Some points, one per row:
< 0.0 -0.3 -0.9  0.9 -0.1  0.1  0.3  0.7 -0.6 -0.2  0.0 -0.1  0.2  0.2 -0.4  0.0>
< 0.8 -0.2  0.3 -1.7 -0.3  0.0 -0.3  0.0 -0.5 -1.8 -0.6 -1.0 -0.1  0.6  0.2 -1.2>
<-0.3  0.0  0.0  1.4  0.0 -1.2  0.5  0.9 -1.5 -0.2 -0.3  0.5  0.9  0.9  0.2  0.5>
<-1.9  0.1 -0.2  1.9 -1.1 -1.3  1.7  1.6 -0.6  1.8  0.5  1.1  0.5 -0.5  0.2  2.5>
<-1.7  0.3 -0.9  2.5 -0.4 -1.0  1.9  1.2 -1.4  1.6  0.3  0.7  0.5  0.2  0.6  2.5>
<-0.7  1.3  0.5  0.3  0.6 -0.2 -0.4 -0.4 -1.7 -1.8 -4.2  0.5  1.0  0.3  0.7  0.2>
<-0.5  1.2 -0.4  0.0  0.1  0.6 -0.3  1.4 -1.3 -0.1  0.4  0.9  0.7  0.8  1.2  1.4>
< 2.7 -1.2 -1.3  0.1  0.7 -0.9  1.8  0.4  1.0 -1.4 -0.6 -0.9 -0.3  0.7 -1.0 -1.5>
< 0.3 -4.6 -1.1 -0.5  0.0  0.2  0.8  0.1  0.6  0.0 -0.9 -1.3 -1.7  0.3 -0.9 -0.4>
< 0.4 -0.3  0.0 -0.2  0.1 -0.1  0.3 -0.2 -1.2 -0.3 -0.3  0.0  0.7  0.8  0.0 -0.3>
< 0.4 -1.8 -0.2  0.2  0.0  0.0 -0.2 -0.6  0.1 -0.5 -1.4  0.2  0.0  0.7  0.1 -1.2>
<-1.7  0.9 -0.7  1.3 -0.6 -1.2  0.3  1.0 -1.7  0.1  0.8  1.7  0.7 -0.9  1.4  2.9>
<-0.3  0.1 -0.3  1.1 -0.3  0.0  1.6  0.7 -1.1  1.1  0.2 -0.3  1.5  0.7  0.4  0.7>
<-0.5 -0.5  0.5  0.0 -0.4  0.5  0.2  0.2  2.4  2.0  1.5 -0.5 -2.0 -2.4 -2.2  0.8>
<-0.3 -0.2 -1.8  0.5 -0.3  0.3  0.3  0.2 -2.0 -0.5  0.5 -0.1  0.8  0.9  1.0 -0.2>
< 0.9 -0.9  0.5  0.0 -0.1  0.8  0.3  0.0  1.6  0.3 -0.3 -0.8 -0.1 -0.8 -1.1 -1.6>
< 1.2 -0.2  0.6  0.7 -0.5 -0.3  0.3  0.0 -0.6 -1.0 -0.5 -0.1  0.1 -0.5  0.3  0.3>
< 1.3 -0.5  0.0 -1.6  0.4  1.4 -1.0 -0.7  1.1  0.2 -0.1 -0.2 -0.4 -0.1 -0.3 -1.7>
<-0.8  0.4 -0.8  1.5 -0.5 -0.4  1.0  1.1 -1.3  0.3 -0.2  0.8  0.6  0.6  0.8  0.9>
<-0.3 -0.2 -0.6 -0.4  0.1  0.0  0.3  0.4  1.5  1.5  0.8 -0.7 -1.4 -1.5  0.8  0.7>
< 0.7 -0.2  0.7 -2.6  0.1 -0.6 -1.6 -1.3  0.6 -0.3 -0.5 -0.2 -0.9 -0.1  0.3 -1.8>
< 1.1 -2.6 -0.7  0.0  0.8  0.3  0.4 -0.1  1.8 -1.2 -1.1 -1.5 -0.9  0.5 -0.9 -1.0>
< 0.3 -0.9 -0.9  0.8  0.3 -0.5  0.5  0.5 -1.7 -0.9 -1.1  1.0  1.4  2.1  1.5 -0.2>
< 0.1  0.1  0.0 -0.4  0.2  0.0 -0.7  0.5 -1.5 -0.9 -0.3 -0.4  1.2 -0.4  0.4 -0.1>
<-0.2  0.4 -0.8 -0.2  1.2 -0.5 -0.4 -0.4  0.6 -0.8 -0.2  0.4  0.9  0.1 -0.2 -1.8>
<-0.7  1.2  0.7  1.0 -1.2 -0.2  0.2 -0.4 -1.9  0.4 -0.3  1.2  1.6 -0.3  1.4  1.2>
< 1.3  0.9  0.2 -0.8  0.9  0.9 -1.3 -0.3  1.0 -1.0 -1.2  0.6 -0.1 -0.4 -0.1  0.2>
< 0.0  1.9  1.0 -1.1 -1.3  0.9  0.5 -1.4  0.3  1.1  2.0  1.4  0.5 -1.1  0.3 -0.9>
< 2.4 -0.5  0.9 -1.9  1.0  0.7 -0.6 -1.3 -0.4 -0.9 -1.4 -0.6 -0.1 -0.3  0.0 -1.9>
< 1.2 -0.8 -1.3 -0.2  0.6 -1.4  0.3 -0.6  1.0 -1.4 -1.2  0.1 -1.8  0.7 -1.2 -0.4>
< 0.3  0.2  1.8 -0.1 -0.4  1.0 -1.0 -0.7  0.5  0.3  0.5  0.0  0.4 -0.6  0.0 -0.5>
< 0.7 -0.3  1.4 -1.9  1.1  1.6 -1.1 -1.1  0.5 -0.2 -0.5 -0.8 -0.7  0.4  0.0 -1.9>
<-1.6  0.1 -0.1  1.5 -1.7 -1.2  0.5  0.5 -0.2  2.5  1.0  0.2 -0.5 -0.8  0.1  1.9>
<-0.7  1.2  0.6 -0.2  0.4  1.1 -0.2 -1.4 -0.7  1.1  0.4 -0.1  1.5  0.6  0.9 -0.6>
Then 18 other points, each followed by its number:
<-0.7  1.7  0.2  1.1  0.1 -0.6  0.1  0.0 -2.0  0.2 -0.3  0.9  1.8  0.4  0.9  0.9> 0
<-0.4 -0.7 -0.1  0.8 -0.7 -0.5  1.1  0.4  0.4  2.4  0.9 -0.2 -3.9 -1.8 -0.8  2.9> 1
< 0.0  0.2  0.5 -1.7  1.2  1.0 -1.3 -0.8 -0.2 -1.5 -0.9 -1.3 -0.5 -0.3 -1.0 -1.3> 2
<-1.0 -1.8 -0.5  0.7 -1.1 -0.9  0.7  0.8  1.7  1.1  1.0  0.1 -1.6 -1.3 -2.1  0.8> 3
< 2.9 -2.1  1.7 -2.5 -0.3  1.6 -1.4 -1.8  5.6  0.3 -0.4 -2.7 -3.5 -2.1 -3.4 -2.9> 4
< 0.2  0.1 -0.1  0.4 -0.2  0.2  0.3  0.7 -1.3  0.5  0.1  0.3  0.8  1.0  0.1  0.0> 5
< 0.3 -0.8  0.0 -0.7  0.2  0.1  0.6  0.4  3.0 -1.1 -0.4 -0.8 -1.1 -0.9 -1.4 -0.9> 6
<-0.6 -0.7  0.2  0.9 -1.6  0.2  0.3  0.3  0.6  1.2  0.9 -0.4 -1.5 -1.3 -0.8  0.1> 7
<-1.1  1.7  1.4 -2.1 -0.3  1.0 -0.4 -1.6  0.4  1.8  1.5  1.8 -0.1 -1.4  0.5 -0.6> 8
<-0.2  0.2 -0.4 -0.1  0.0 -0.6  0.3  1.2 -0.7  0.0  0.0  0.6  1.3 -0.3  0.9 -0.1> 9
< 1.4 -0.8  0.2 -1.3  0.7  0.0 -0.4 -0.8  1.4  0.8  0.1 -2.2 -1.0 -1.7 -1.2 -1.0> 10
< 0.4 -0.9 -0.1  0.5  0.2 -0.1  0.2  0.0 -0.1 -1.4 -0.3  0.1  1.0  0.7  0.0 -0.6> 11
< 1.3 -0.1 -0.2 -1.4  0.2  0.9  0.3 -0.5  2.1  3.2 -0.2 -0.2 -0.7 -0.3 -0.4 -1.3> 12
<-0.1  1.6  0.7 -0.7 -0.3  0.4  0.2 -0.6 -0.3  1.1  0.7  0.3  0.2 -1.1 -0.7 -0.1> 13
<-0.2  0.1 -0.9  0.4 -0.5 -0.4  0.4  0.3 -1.8 -0.7  0.5  0.7  0.6  0.8  0.7  0.6> 14
<-0.8  1.1  0.0  0.5 -0.3 -0.4 -0.1  0.1 -2.0 -0.7 -0.1  0.5  1.6  0.7  1.3  1.4> 15
<-0.5  0.3 -0.4  1.2 -0.5 -0.7  0.2  0.1 -0.7  0.1  1.4  0.4  1.1  0.2  0.8  0.5> 16
<-0.7 -0.8  0.2  0.6 -0.8  0.2  0.4  0.9  0.9  1.7  0.4 -0.5 -1.5 -1.9 -0.7  0.7> 17
Which two of these numbered points are nearest to each point below, looking only along the 4 directions in which the first points spread most? Their numbers follow each, nearest first.
<-0.1 -1.1  0.4  0.0 -0.9  0.0  0.4 -0.2  2.4  1.8  1.1 -0.2 -1.7 -1.7 -0.8  0.3> > 17 7
< 2.1 -0.4  1.1 -1.6  0.7  0.8 -1.1 -0.6  0.2 -1.3 -0.2 -0.3 -0.9  0.3 -0.2 -1.5> > 2 10
< 0.5 -1.4 -0.9  1.4 -0.1 -0.7  1.0  0.9  1.0  1.2  0.6 -1.1 -0.8 -1.3 -1.3  1.0> > 3 17
< 1.4 -1.9 -1.4  0.4  0.4 -0.7 -0.3  0.0  0.2 -0.4 -0.4 -0.9  0.2  0.8 -0.3 -1.2> > 11 5
<-0.6  0.9 -1.7  1.3  0.0 -1.8  0.8  0.9 -2.4 -1.8  0.1  0.6  0.2  1.4  0.5  1.1> > 14 15
<-0.9 -0.6 -0.3  0.3 -1.0  0.3  0.9  0.5  1.4  1.4  0.4  1.7 -0.2 -0.1 -0.8  0.0> > 7 17
< 0.9 -1.2  1.0 -1.2 -0.1  0.9 -1.3 -0.7  1.8 -0.1  0.2 -1.6 -1.1 -0.8 -1.2 -1.6> > 10 12
<-0.5  0.4  0.7 -0.8 -0.9  0.4  0.1  0.0  0.6  0.8  1.0  0.5  0.0 -1.1  0.0  0.4> > 13 7
< 0.0  2.2  1.6 -1.1  0.8  1.2 -0.5 -0.5  0.1  1.1  1.6  0.9  0.4 -2.7  2.1  0.7> > 8 13
< 0.6 -1.5 -0.7 -0.5  0.0  0.1  0.0 -0.6  1.0 -0.3 -2.2 -1.6 -1.0  0.5 -1.4 -2.1> > 6 10
Here are 18 other points, each followed by its number:
< 1.0 -1.1  0.3 -0.9 -0.2 -0.4 -1.1 -0.7  1.6 -1.9 -1.4 -0.2 -1.2  0.4 -0.4 -1.3> 0
< 0.0 -0.1  0.1 -0.9 -0.7  0.1 -0.1  0.3 -1.6 -1.1  0.9  0.8  0.9 -0.3  1.8 -0.5> 1
< 0.5 -1.4 -1.1  0.3  0.0 -0.5  0.6  0.6  0.3  0.2 -1.1 -1.3 -0.8  0.2 -1.3  0.0> 2
< 1.1  1.3  0.6 -2.0  0.6  1.0 -0.8 -1.0 -0.3 -0.3  0.2 -0.3 -0.8 -0.6 -0.2 -0.4> 3
<-1.7  0.0 -0.5  4.7 -0.3 -1.1  0.8  1.6 -0.5  1.3  1.1 -0.2  0.7  0.8  0.8  2.5> 4
< 1.2 -0.4 -0.2 -0.3  1.0  0.0 -1.4  0.0  0.0 -1.2 -4.1 -0.1 -0.2  0.2  0.2 -1.5> 5
<-0.4 -1.3 -0.6  0.7 -0.4 -0.5  0.4  0.1  1.6  0.9  0.7 -0.6 -1.2 -1.3 -3.0  2.0> 6
< 2.1 -1.9 -1.3 -0.1  0.4 -0.1  1.0 -0.2  0.6 -1.0 -0.8 -0.3 -2.2 -0.2 -1.4 -1.3> 7
< 0.7  0.0  1.5 -1.3  0.8  0.7 -0.5 -0.5 -0.4 -0.9 -1.6 -0.1  0.3 -0.7  0.2 -0.9> 8
< 1.0 -0.8 -0.1  0.7  0.0 -0.8  0.3  0.3  0.8  0.1 -0.4 -0.7 -1.0 -1.2 -1.7 -0.5> 9
< 0.1  1.6  2.9 -1.0 -0.1  0.6  0.4  0.3  0.8  1.3  1.7  1.6  1.1 -1.4  0.1 -0.2> 10
< 1.6  0.6  1.3 -1.2  0.2  1.3 -0.9 -1.5  1.6  0.2 -0.3 -0.2  0.4 -0.8  0.0 -2.4> 11
< 0.7  0.5  0.3 -0.9 -0.2 -0.2 -0.4 -0.7  1.1 -0.8 -0.1 -0.2 -0.7 -0.6 -0.6 -0.8> 12
< 0.2  0.9  0.0 -0.2 -0.5  0.2 -0.4 -0.8  1.1 -0.1 -0.4  0.0 -0.7 -0.9 -1.1 -0.5> 13
<-2.2  0.9 -0.7  1.0 -0.3 -0.7 -0.1  0.4 -2.5 -1.4  1.0  1.4  1.5  0.6  1.0  1.5> 14
< 0.5  0.5  0.3 -1.2  0.4  0.1 -1.3 -1.1 -1.9 -1.7  0.3  0.2  1.1  2.2  0.8 -0.6> 15
< 0.3 -1.8 -1.2 -0.1  0.4  0.3  1.2  0.0  0.9  0.1 -0.5 -1.9 -1.9 -0.6 -1.0 -0.8> 16
<-0.8  0.9  0.2  0.6 -0.8 -1.0 -0.4  0.7 -0.1  0.0  0.2  1.0 -0.7 -1.3 -0.1  2.0> 17
The same question for these:
<-0.8 -0.2 -0.2  1.1 -1.1 -0.6  0.4  0.2 -1.0  1.3  0.2  0.5  0.2 -0.4  0.3  1.6> > 17 4
< 0.5  1.2 -0.1 -0.6  0.6  0.6  0.2 -0.3 -0.9 -2.0 -0.4 -0.3  1.3  1.9  1.1 -0.9> > 15 1
<-0.1 -0.4  1.1 -0.6 -0.3 -0.3 -0.6 -0.4 -0.5  0.0  0.2  0.0 -0.4 -0.2  0.1  0.6> > 13 12
< 0.8  0.3  0.0 -2.3  0.6  0.3 -0.4 -0.9  0.4 -0.4 -0.6 -0.6 -0.3 -1.0 -0.5 -0.9> > 12 3
<-1.7 -0.1 -0.6  0.5  0.1 -0.8  0.2  0.3 -1.0 -0.4 -0.2  0.3  0.7 -0.2  0.2  1.0> > 17 14
<-1.5  1.6  0.0  0.6 -0.1 -1.0  0.1  1.4 -2.2 -0.7  0.4  1.4  1.4  0.6  2.7  1.6> > 14 1
< 1.0 -1.3 -0.1 -0.4  0.5  0.8 -0.2 -0.5  0.7 -0.5 -0.2 -0.4 -0.4  0.0 -1.3 -1.6> > 12 0
< 1.9 -2.4 -0.9  0.7  0.5 -0.3 -0.7  0.3  0.6 -1.0 -1.0 -1.6 -0.5  0.9 -1.3 -1.4> > 7 16
< 1.4  0.1  0.6 -2.1  0.3  1.2 -1.2 -1.0  0.8 -0.9 -0.6 -1.3 -1.1 -0.5 -1.5 -1.4> > 11 12
< 0.5 -1.8 -1.1  0.2  0.0 -0.4  0.3  0.5  1.1 -0.3  0.2 -1.1 -0.3  0.0 -0.8 -0.8> > 16 2
